In the data rows, 50 means zero.
Some points, one per row:
np.array([86., 46., 11., 40., 57., 49., 37., 37., 44., 55., 49., 41.])
np.array([84., 39., 30., 35., 57., 59., 41., 35., 48., 64., 34., 30.])
np.array([99., 50., 0., 21., 66., 62., 41., 34., 55., 51., 78., 40.])
np.array([30., 41., 72., 76., 58., 62., 55., 75., 64., 53., 77., 63.])
np.array([58., 59., 52., 74., 33., 78., 99., 53., 67., 41., 84., 53.])
np.array([41., 48., 65., 68., 47., 58., 66., 49., 55., 52., 56., 49.])
np.array([19., 48., 72., 63., 64., 45., 35., 86., 61., 44., 79., 75.])
np.array([48., 31., 47., 67., 57., 40., 26., 37., 35., 65., 28., 34.])
np.array([24., 37., 70., 73., 51., 37., 34., 46., 37., 62., 24., 42.])
np.array([80., 31., 19., 46., 62., 40., 15., 29., 33., 67., 24., 29.])
np.array([79., 41., 44., 37., 48., 70., 65., 33., 57., 61., 39., 30.])
np.array([37., 46., 67., 72., 49., 57., 63., 56., 54., 53., 56., 48.])
np.array([43., 52., 69., 68., 36., 68., 90., 50., 61., 47., 59., 46.])
np.array([28., 45., 82., 64., 40., 57., 69., 46., 52., 53., 35., 42.])
np.array([68., 79., 59., 8., 19., 75., 99., 31., 66., 35., 44., 42.])
np.array([67., 29., 37., 63., 58., 48., 29., 33., 40., 68., 29., 30.])
np.array([30., 50., 68., 54., 63., 54., 41., 83., 64., 46., 81., 73.])
np.array([40., 53., 23., 47., 72., 20., 0., 76., 41., 40., 77., 78.])
np.array([41., 58., 46., 47., 33., 31., 50., 28., 32., 48., 20., 40.])
np.array([66., 33., 48., 55., 54., 60., 48., 33., 48., 66., 29., 28.])
np.array([35., 64., 71., 34., 47., 57., 63., 69., 65., 38., 67., 67.])
np.array([24., 43., 81., 69., 44., 50., 58., 48., 47., 56., 35., 44.])
np.array([50., 48., 83., 55., 37., 79., 94., 48., 68., 57., 47., 42.])
Here are 18 more points, each followed by its number:
np.array([99., 50., 0., 32., 65., 71., 52., 49., 64., 50., 87., 49.]) 0
np.array([20., 50., 73., 63., 64., 49., 39., 86., 62., 45., 79., 75.]) 1
np.array([67., 34., 49., 53., 51., 60., 48., 34., 48., 66., 31., 30.]) 2
np.array([75., 56., 36., 34., 32., 54., 73., 18., 44., 51., 23., 28.]) 3
np.array([19., 57., 66., 47., 44., 28., 32., 55., 39., 41., 33., 58.]) 4
np.array([6., 45., 73., 64., 42., 17., 21., 41., 22., 54., 2., 45.]) 5
np.array([3., 51., 70., 49., 44., 4., 5., 43., 19., 45., 4., 52.]) 6
np.array([83., 47., 36., 41., 48., 67., 66., 35., 53., 58., 45., 32.]) 7
np.array([22., 37., 74., 72., 50., 39., 37., 47., 38., 59., 28., 43.]) 8
np.array([55., 73., 68., 18., 18., 65., 98., 31., 60., 37., 32., 41.]) 9
np.array([35., 93., 99., 0., 5., 79., 99., 42., 78., 24., 38., 51.]) 10
np.array([29., 51., 41., 55., 69., 26., 8., 79., 46., 39., 77., 79.]) 11
np.array([83., 40., 14., 46., 58., 46., 31., 32., 37., 60., 40., 35.]) 12
np.array([32., 67., 76., 30., 40., 56., 68., 62., 65., 35., 58., 64.]) 13
np.array([30., 43., 77., 69., 44., 51., 55., 49., 47., 56., 37., 46.]) 14
np.array([46., 48., 53., 53., 47., 46., 49., 44., 45., 52., 38., 45.]) 15
np.array([5., 57., 87., 50., 38., 30., 44., 55., 42., 44., 25., 55.]) 16
np.array([20., 52., 61., 63., 63., 41., 34., 83., 57., 40., 84., 80.]) 17
Which of these numbered points is nearest to each point below, ignoring the 2 directions in which the first points spread most? Its number follows each.
np.array([99., 48., 0., 27., 70., 74., 53., 48., 68., 52., 97., 51.]) > 0
np.array([99., 51., 0., 32., 71., 78., 55., 59., 72., 49., 99., 57.]) > 0
np.array([75., 72., 48., 12., 28., 70., 94., 34., 64., 40., 43., 43.]) > 13
np.array([67., 61., 33., 61., 39., 59., 84., 39., 48., 43., 61., 46.]) > 12
np.array([3., 53., 67., 45., 42., 4., 8., 39., 20., 46., 0., 50.]) > 6
np.array([99., 48., 0., 26., 72., 73., 49., 48., 65., 51., 98., 49.]) > 0
np.array([58., 38., 60., 60., 48., 63., 59., 39., 50., 61., 35., 33.]) > 2
np.array([79., 48., 18., 34., 72., 55., 31., 68., 60., 47., 89., 63.]) > 0
np.array([31., 51., 54., 52., 38., 22., 33., 28., 25., 53., 7., 39.]) > 16
np.array([28., 51., 55., 54., 42., 22., 27., 30., 24., 53., 5., 37.]) > 5
